One vector is turned by the same rotation once a step. Each row is the vector after some number of steps, and that number follows the row.
The counts run from 0 to 250.
[ -5  19  36   8   8  18  20  33  16 -13  15 -11 -17   5  11 -12  -7 -16
  47 -17  26   7 -13   8 -30   1  -6 -14 -37  38  27   1  -4 -38 -10  38
 -43] : 167
[-21  39  13 -55  25  -8   3  48  18   8  15 -21  -8  -1  14  16 -17 -42
 -29  26 -29   6   9  17 -18 -42 -21   8 -30  12   4  -2 -38  11  13   4
  35] : 100
[-24 -59   7   0  44   7   3  29  13  37   8 -14 -17  -9  33  19 -12  -7
  25 -17  28  45 -10 -11 -32   7 -24  -3 -30   8  -3   6   7  22  -6  23
 -17] : 194
[ -3  -5 -11 -29  57 -16 -17  12 -10  27  10 -15 -20 -11  23  45  -2 -44
 -32  25  -8  26  27 -14 -15   1  -3 -32   7  35   5 -13 -14  -3  13  11
  26] : 202
[  4   9  -9 -48  29  12  17  20   9 -36 -19 -36 -43  14 -13 -17  39 -54
   7  10  -7  29  35   2 -15 -31   6   3 -31 -10 -16  20 -29  31  11  -6
  38] : 98
[-37  28   8 -26   8 -10  11 -17  36 -26   0 -16   0   8   7  17   0  -1
   9 -34  28 -27  -5  32 -23 -22 -27  13 -46  14  47 -22 -29 -30  -9  20
  17] : 241
[  3 -30  10 -30  -8 -16  -4  21  22  16  34 -17 -46  20   7   0 -13 -35
  32   9 -22  70  -6 -13  10 -11 -44   3   5  23 -25 -19 -11  10   5   8
 -28] : 48
[ -4 -22  -2 -50  30  30  39   8  10   0 -10 -21 -18   7 -12  22  26 -11
   7 -17  -9 -10  33  -1  -3   0  -5  33 -58  -4  31   7 -27  33 -15 -12
  13] : 109
[  5  32  16  -4  25   7  -9   9  12 -47  -3  -3 -30  15   6  -5  23 -22
 -21  26  30  16  22  40 -22 -36  -2 -31 -51  -8   6  30   5  13 -10   2
  37] : 94
[-21  29  -8 -20  19 -16   8  -8  44 -51  17  -2 -14  28  -8  26  10  21
 -18 -19  28 -15   5  32  -4 -18 -24  -8 -60  -3  46 -26  -7 -18  -6  -6
  26] : 240
[ 25  32  28 -11 -22  14  11  23   9   5  20 -15 -31 -10 -20  -4  -9 -16
  29 -14  19  -3 -18  15  12 -22 -44  12 -51  23  41  -3  19 -32 -33  -7
 -25] : 31
[  6 -12 -33 -46  25   6   5  46  28  18  -4  25 -11 -37   9  24 -18  10
  32 -42  17  41  18  13   0 -28   3  -5 -18  18 -33 -10  11 -12  15  19
  -2] : 124
[ -4 -10  15 -24  42 -45  -1  22   5  41   9  -2 -20 -19  31  -2 -32 -25
   4   9  15  35 -20  10 -50   6 -24 -38  -7  28 -25 -11 -14 -10  15   7
 -14] : 69
[ 58   2 -31 -59  -6 -14  -6  14  14 -15 -11  13 -45 -28 -20 -23   1   0
  13 -39   1   3  16 -13   0 -15  14 -26 -25  38   7  -4  25   1   5   6
   9] : 0
[ 13  12   2 -34  38  -8  27  24  23  19 -10  -4   5 -11  -7  -7 -12  -6
  15   2  -1  12 -16  41 -48 -25 -21   0 -30  18 -60  20 -29  -6  12  17
  11] : 226
[-30 -49  19   2  15 -34 -21  -1  12  17   2 -13 -35  10  30  13 -21 -36
   2 -26  26  42 -26 -15 -32   3 -49   7 -17  -4   6  -1  11  24  -1   6
  -7] : 193
[ 32  -4  13 -30  13 -48 -42 -20  -4  12  27 -19 -25  15  11 -13   0 -21
 -21   9 -20  -1 -24  37 -24 -26  -7 -14 -29  27   4 -23  -5  42 -10  -6
  10] : 79
[ 38 -53 -17 -10  12 -14  17 -16  12   8   3  -2 -57  26 -18  39  46 -14
  10  11   7  22  20   1  14  13 -11 -25 -18  38  30 -14   9   2  -7 -13
  -1] : 55
[ 20 -10 -26 -55  27   4  31  -2  14  17 -13  -9 -10  17  10  19 -20   4
   3 -36 -14 -29  -3  -4 -36  22  10  21 -22  49  28  19  30  28   1   2
   2] : 6
[-33  -7 -12 -34  33   1  44 -12  36 -44 -10 -19 -24  59  23   7  12   2
  19 -19   4  14   9   7 -26  -3 -13  27 -29  -5  17  11 -12  26   6   1
  15] : 244
[  4   9 -25 -28  13  22  22  68  33 -30  14  10  -7  -5 -12  27  15   9
 -13  10  -2 -15  32  10   7 -32   2  -5 -38  26  18 -12 -29  17  -6  28
  49] : 104
[ 19  23  10 -67  25   5  30   8   3  15   5 -32 -16  14  -5  23  21 -20
 -21  32 -32 -16  19  18  -4 -31   9  22 -41  24  17 -14 -35   1   3 -14
  19] : 234
[  2  39  -7 -25  49   9 -13  17  39 -29  32 -11  -4  26  -7  33   2   1
 -35   9  -6   1  19  47 -15 -38   5  -6 -25  22 -25 -10  -4  -6  18  20
  50] : 229
[  3  20 -28 -36  51  -7  16 -12  23 -13  -3   1 -29  39  34  20 -11  15
  -9 -16 -12  28  -3  18 -16  24   2 -16 -10   1  12  25  63   7  16 -28
  -8] : 142
[-24 -46   7  -7  34   4  16   4 -14  33 -12 -18 -30   9  19  60  10 -28
  -9  29  30  18  32   5 -17  24 -15 -11 -37  17  58  14   8  -2  -5  -2
   1] : 191
[ -1  28  12 -45  41 -30   0   6  30  11   9 -13  -4  12  10   8 -25 -20
   0  -4  -5  10 -40  40 -59 -17 -29 -10  -7  14 -36  10 -17  -3  29   2
  28] : 225
[ 10 -30  -3  -5  -1 -17   2  19  29  32  36   3 -26 -10  -5  35  -7  -9
  31  -9  17  15 -11   2  13   5 -34 -17 -14  63  17 -43 -19 -34  -9  22
 -13] : 53
[-37 -13  19 -11  -1   6  42  20  34   2  12 -19 -17  17  13  23 -30 -20
  41 -20  13  19 -37  -6 -27  14 -53  13 -25  15  20  10 -11 -13  -4  11
 -23] : 37
[-12  -6  11  -4  26 -26  -6   7  25 -33   3  -6 -26  18  12 -37  -9 -12
  13 -36  16   9 -46  25 -59  -3 -36  -3 -40 -11 -28  24 -14  35   1  15
  18] : 91
[ -6  36  24  19  -9   1   4  19  34 -24  35 -14 -10  18  28  -8 -37 -17
  23 -22  25   0 -34  -2 -26 -19 -41  -7 -30  31  29 -11  13 -24 -20  18
 -18] : 166
[-22   0  17 -41   4  -1  30 -15   4 -18 -25 -10 -17  -6 -29   8  16  -3
  35 -32  42  -9   6  25 -29 -16 -27  29 -50  10  23  -5 -34 -18 -19  -3
 -12] : 242
[-13  -1   3  19  40  -4 -47  23  25   2  24   2 -29   9  37  20 -11 -13
 -19  15  27  46   4   4   1 -17 -23 -42 -18  -6   6  -9  41   3  -1  10
   8] : 197
[ 23  36  24 -10  46 -16 -14 -13  -3 -11   0 -23 -12 -18   2  -6  11 -12
 -27   8  49 -24  -5  33 -34  -4 -13 -50 -48  -7   7  -3  15 -29  -1 -12
  19] : 219
[-50  18   0 -37  37  14  34  14  24 -18  -3 -17   0  33  53  39   2   8
  -4   5  -9  15  15  19 -25 -15 -15  17 -35  -8  31   6  -6  11  11  -5
   4] : 245
[  1  -9   8  16  -1  31   6   8  14 -17  -1  -4 -52   7 -13  16  12 -28
  50 -19  33  58  17   6   7 -22 -26  -8 -26   4 -21  25  20 -20 -11  10
 -25] : 43
[  6  22 -17 -33   4 -43 -17 -44  15  -5 -10 -13 -28  18  10  29 -20  -6
 -11 -32  19  -7   7   7 -17  15 -20  -9  -8  14  56 -13  34 -23   5 -20
   2] : 138
[ 32 -49  -3 -27  -3  12  25  37  10  23  12 -16 -46   1  -4   0  29 -14
  13  14  -4  26   3 -17  10  -5 -20  -2 -47   4  17 -13  -8  43 -16  -5
 -31] : 184
